One turn moves every row onto another: examples first, then more rows asked
Sezim: [ 11.4  11.7   8.7 -20.1  -2.3   5.6   6.0 -23.9  18.8  27.4 -25.6  11.5
  26.6 -40.5  21.1 -31.6  27.3 -13.4 -20.6   9.9  -2.6]
res: [  6.7 -19.0 -12.4 -20.8 -11.2  -4.7  -0.9 -11.2 -14.6  41.8 -15.5   1.2
 -10.8 -11.0   3.5 -28.9  27.5 -37.9 -24.2  13.3  -0.5]
Rubu: [ 11.9  12.2   0.3 -16.8  -5.9  12.2  11.0 -24.4  26.0  19.0  -7.7   1.9
  34.2 -25.4  27.8 -35.9  31.9 -20.3 -20.4   6.6  -3.3]
paza: [ -3.5  17.3 -25.0  -0.7 -10.1   7.1  14.6  -1.4  14.3  27.9   0.8  21.6
   3.8 -47.4   4.6 -48.7  15.3  -7.2 -20.3 -34.0  -6.7]
Zelo: [ 10.8 -25.0 -36.0 -23.8 -27.9   1.6   0.3  -6.9   5.5  27.4  -8.8  20.8
  -6.0  -9.7  12.1 -40.9 -12.2 -18.3 -25.3  -5.2   0.1]
zunum: [ 24.4 -23.5 -34.1 -30.5 -30.5  -2.6  -5.4  -1.9  16.1  32.1 -15.4  20.4
  -3.5 -15.2  18.5 -29.3  -6.7 -19.5 -21.3  -9.2   1.9]
vagu: [ 10.9   1.9 -20.8  -3.5   5.6   8.0  23.6 -17.5   6.9  40.8  12.9  22.3
  -2.6 -51.6   8.7 -49.7  37.1  -9.5 -15.7 -10.6 -10.3]
Talav: [ 12.6  -1.3 -10.3 -21.0 -42.8  -8.6  -3.3 -46.3   9.5  28.0 -27.4   5.2
   1.4 -29.8   9.2 -32.6   9.7 -24.7 -33.8  -4.3   7.3]
takam: [-10.4   3.9 -30.7   0.5  -4.5  14.9  16.5  -2.3  10.5  24.9   3.6  25.7
  -2.4 -34.7   9.2 -52.0   7.2  -8.5 -13.7 -29.3  -6.0]
Vur: [  4.2  11.2 -12.5  -8.3   6.9   3.1  34.0 -19.3   8.7  27.3   1.2  26.9
  -0.2 -35.3   4.5 -39.4  22.6 -11.6 -43.9  11.0  -0.7]
Rad: [  9.3   0.7  -8.7  -5.6   9.7   8.0  17.4 -20.1  -8.8  45.9   3.6  18.5
  -5.9 -45.1  15.6 -49.9  35.8 -19.6 -17.3  -3.3 -19.5]
figo: [ 14.3 -12.2 -35.4   1.2 -36.1  -0.1   0.4 -10.2  24.2  26.6 -17.6  12.4
  30.6 -16.9  32.8 -27.7  32.3  -9.7 -15.2  -3.5  -6.3]
mobo: [  2.1  16.7  -8.1 -14.1  -6.4   5.0  34.7 -15.0  20.1  25.4  -8.9  24.6
  -6.3 -30.2  -2.6 -33.6  15.7  -8.8 -44.5  -2.0  -6.9]
voz: [ 15.6  -5.1 -20.5 -12.3 -48.3  -5.6   3.4 -48.8  13.9  24.7  -9.1  -1.1
   4.2 -19.6  20.2 -39.0  19.3 -28.9 -35.3  -4.2   1.8]
kur: [ 12.4 -13.6 -12.7 -27.2 -22.0 -11.9 -11.5  -5.5  -4.5  41.4 -19.9  -5.0
  -6.6 -19.1   7.4 -25.1  24.3 -37.4 -26.5   6.6   4.7]
zek: [ 24.7  -0.8 -27.3  -3.4 -12.1  10.3  -2.5 -39.0   5.1  29.1 -16.8  13.4
   7.6 -10.6  19.4  -9.9  39.6 -36.1 -13.6 -14.9   9.4]
dof: [  3.7 -23.0 -30.6  -3.9 -16.9  -2.7   7.1   0.3  -2.0  46.2 -16.9  23.4
 -10.7 -20.0  41.5 -40.6  21.9 -36.3  -2.5 -14.2  -5.2]
pezuf: [  3.9   2.5 -13.5 -19.3 -14.8  20.4  14.6 -30.1  41.2  18.3 -18.6  14.5
  -5.4 -30.0  -0.6 -22.1  14.9  -5.3 -12.7 -21.3   7.1]
Para: [ 10.7 -16.1 -27.4  -7.4 -40.2  -3.9   0.8  -8.5  28.3  30.4 -32.3  20.3
  21.9 -30.5  26.0 -31.3  20.6  -3.9  -6.0 -11.6  -3.4]
div: [ 10.6  -0.6 -24.2 -10.0 -12.2  27.1  12.5 -31.8  41.8  15.9   1.6   4.2
  -4.5 -21.7   8.4 -20.9  27.9  -7.6 -14.9 -16.3   2.5]
kuv: [  8.2  13.5 -25.9   7.4 -14.5  12.6  -4.1 -37.0  16.7  25.0  -1.6   4.6
  -0.1 -45.3  43.9 -38.1  26.9 -10.6 -32.9  -8.3  -0.6]
ridet: [ -8.1  10.7 -22.0  -4.7  -4.8   7.5  28.4  -6.3  17.3  20.1   9.1  21.8
   8.6 -35.9   0.3 -52.4  12.7 -13.0 -22.9 -20.3   5.0]
Nuv: [  7.6 -23.1 -26.3 -14.0 -15.9 -11.4  -5.4  -0.4  -7.0  43.3 -13.8   1.5
  -7.5 -18.5  18.7 -27.2  32.5 -37.4 -18.3  11.4  12.0]
Tus: [  9.2 -28.5 -34.9 -13.2 -28.6  -8.9   8.9  -4.0  10.5  40.2 -11.5  18.1
 -12.6 -19.1  39.7 -39.5  15.1 -40.0  -8.6 -11.4   8.8]
mef: [ 20.4  -3.1 -20.5  -4.8 -11.2   4.7  -5.8 -32.2   4.1  39.1 -35.5  21.2
  -1.2 -26.7  18.5  -7.1  41.2 -26.7  -6.6 -13.9   9.1]
vepo: [ 21.9 -25.9 -33.5 -29.9 -20.5  -4.7  -4.3 -11.2   3.1  30.1  -7.1  15.5
  -1.6 -10.4  13.8 -32.4  -1.6 -30.5 -24.1   2.1  15.9]
petof: [ -2.4   3.0  -9.0 -16.3  -2.1   8.5  31.0 -13.9  10.7  23.2  -5.8  21.9
  -3.5 -20.2  -3.2 -40.4   8.9  -9.7 -41.8  12.2 -10.0]
sapug: [  3.0  11.3 -20.8   2.8 -17.5   8.0  -6.5 -33.2  16.9  33.8 -16.4  10.7
  -7.4 -60.9  35.4 -39.1  25.2  -2.9 -21.0 -16.8   0.9]
lifi: [ 11.3 -14.9 -26.5 -11.2 -22.0  -7.5   2.9  -1.0   7.7  46.7 -24.0  18.7
 -16.5 -23.8  43.2 -28.5  24.4 -42.0 -10.8 -16.8   0.5]
ged: [ 22.3  10.5  -5.6 -12.0   6.4   6.8  19.7 -18.6   4.3  44.6   0.8  23.2
   1.0 -51.6  10.5 -41.1  37.2 -13.8 -21.7  -8.3 -19.5]

Sezim -> mef
Nuv -> vagu
And these:
kur -> ged
Rubu -> zek
dof -> takam

One turn moves every row onto another: examples first, then more rows asked
Zoko: [ 13.2   5.5   3.6  19.3   8.3  -4.4   2.2  -4.7 -28.1  -3.9  -1.4 -10.7
  -5.7   6.2   4.9   5.1  32.2]
Fasi: [ -3.7  -8.0 -13.4  16.7 -10.6 -16.9  -9.3  20.1  -8.4   9.5  -8.7   2.2
  -4.2   8.9 -18.5 -19.1  -5.0]
zaka: [ -1.3  -9.7   3.4   5.0  -8.0  -0.8  -4.5  10.6 -12.1 -12.6  -1.9  10.4
  19.7 -21.9   6.0  18.9 -10.0]
zos: [  2.0  -7.7  -2.9  -4.5  -2.7  19.8 -14.9   5.8 -14.1  19.5 -21.4  -9.7
  11.9  -1.0  27.3   7.2  12.8]
Siza: [-14.8  15.5  -5.1  -4.9   1.2 -12.5  -9.3  -1.9 -42.0  19.5   7.2  -4.9
   5.1  13.8   7.0   0.4  15.9]
Sivor: [  6.7 -18.7  -7.8   5.8  -7.9  -7.7  16.3 -12.0 -14.3   7.0 -13.7   5.4
  -4.9  -3.3   9.8  13.9  24.1]
Setu: [ 11.7   4.0 -11.6   9.5  16.6  -2.8 -16.9  24.6  10.3  -2.5   9.5  -4.4
 -14.0  -0.2  16.0  -3.0  -8.6]
pobe: [-19.2  16.5 -16.9  -9.1   0.7 -13.4 -22.6   7.6  -7.1  17.0   8.5 -12.7
 -13.6  12.0  -9.6  -0.2  14.5]
Bap: [ -0.4  32.7   5.4  -4.6  -2.4  -6.1  11.6   1.2   8.7  16.8   9.6 -10.5
 -18.2  -4.8   9.8   6.8  -6.6]
Nog: [ -4.4  -5.4 -10.1   9.1 -16.9  -6.4  -3.2  -0.9   0.0   1.4   0.8   3.0
  31.7  -1.2  -0.2 -27.7  18.6]
Mumuv: [ 12.8   5.3 -30.2  -8.5   5.8 -12.0  14.0 -12.1  -5.8  -5.0  10.8   0.3
 -18.8  -7.1  -4.8  -4.9  15.6]
Posip: [-10.1  -2.9  -5.9  -2.0  -3.2   5.7 -19.3 -13.2 -39.0  15.7  -2.2  -4.8
   0.2  -3.6   4.7  -9.4 -18.4]
noza: [ 16.6   9.2  13.6  -0.4  -2.3  -9.8   1.4  20.7   2.9 -11.3   8.8   3.3
 -11.5 -11.3  26.5 -13.0  10.4]
Losu: [ -5.8  16.0   1.9  -4.8  -4.7 -13.1   8.8  -3.7   1.1  23.1  -9.4 -23.9
  -7.7  17.6   3.1   2.7  20.5]
noram: [-12.2   0.6 -12.1 -13.3   8.5 -12.3  11.6  11.0  -0.2  -8.3  -9.4  14.1
  17.9   1.3  -3.9 -25.1   2.2]
gunu: [ -9.0 -12.6  -4.6   8.5   6.5 -14.2 -20.9  27.2 -19.9   3.4 -14.8   9.2
  10.3   1.1  -8.7  -4.6   7.0]
kasa: [ -0.5   1.9 -10.5  -9.0  -8.4  16.0 -21.8   3.7 -18.1   2.1  20.2  -4.8
  10.0 -13.3 -12.5  18.9  11.0]
Nok: [ 13.8   0.1  -3.1 -14.4   9.1 -13.5  25.0 -14.2 -22.8 -10.3  13.6  -4.9
  -4.5  -3.7   2.7  -4.7   3.5]
Nozed: [ 10.5   4.3  -8.5  -3.5  11.4 -17.0  -7.8  -3.2 -19.6   4.7 -12.6   3.0
  -9.8 -17.6   8.5 -12.3 -26.4]
Kimaf: [  6.8   2.8 -18.9 -10.0   8.1  15.4  -2.8   5.9  18.8   1.9  13.1  -5.3
  -0.6   3.4  15.5  -2.6  29.1]
gazit: [-14.1  19.3  -7.8 -11.8 -11.4  -6.2  21.2 -12.3  10.5   2.8   4.2   5.5
  14.1  -4.9  15.6  11.2  -0.3]
Pomi: [  7.9   1.1   2.0 -15.1  14.0  14.6  -6.4  20.9  -6.4  11.1  19.4  -5.8
  -0.4  11.2  15.7  -8.0  24.4]
lif: [  6.4  20.8 -15.3   9.0 -13.3   1.6  -5.3  -2.1 -10.9   8.5  -8.5 -19.1
 -21.3 -18.2   0.4  -4.7 -16.2]
gor: [  0.9   5.3   1.1   8.7  -9.7   6.4  -3.6  -8.0  12.0  27.0 -25.2  -5.6
   7.2   0.9  14.4 -15.7  12.9]
burom: [-17.2  14.4  12.6 -18.5  -3.1 -10.7  -1.4  -0.3  -6.2  -5.4  15.0  -2.2
  11.1  -5.2  31.0  -8.0 -10.1]
Pinib: [-14.2   9.1 -14.4  13.4 -12.0  14.2  -9.8   7.3 -20.7  -8.1  18.4  -1.2
  -2.8 -23.2  -9.2 -11.3   0.5]
lus: [ -7.9  -2.6  -3.0  -9.6 -12.0   7.3  -8.2   3.9 -15.9  15.9  -8.5   2.6
  21.2   2.8  28.2 -20.5 -17.6]
ger: [ -5.8 -10.0   4.4  17.6 -20.8  19.5   2.7   0.3   4.3   1.1   2.1   3.5
  10.6 -11.8   1.2  14.0  -6.9]

lif -> burom
Pomi -> Fasi
Sivor -> kasa
And these:
Nog -> Zoko
Mumuv -> zaka
zos -> pobe
lus -> Losu

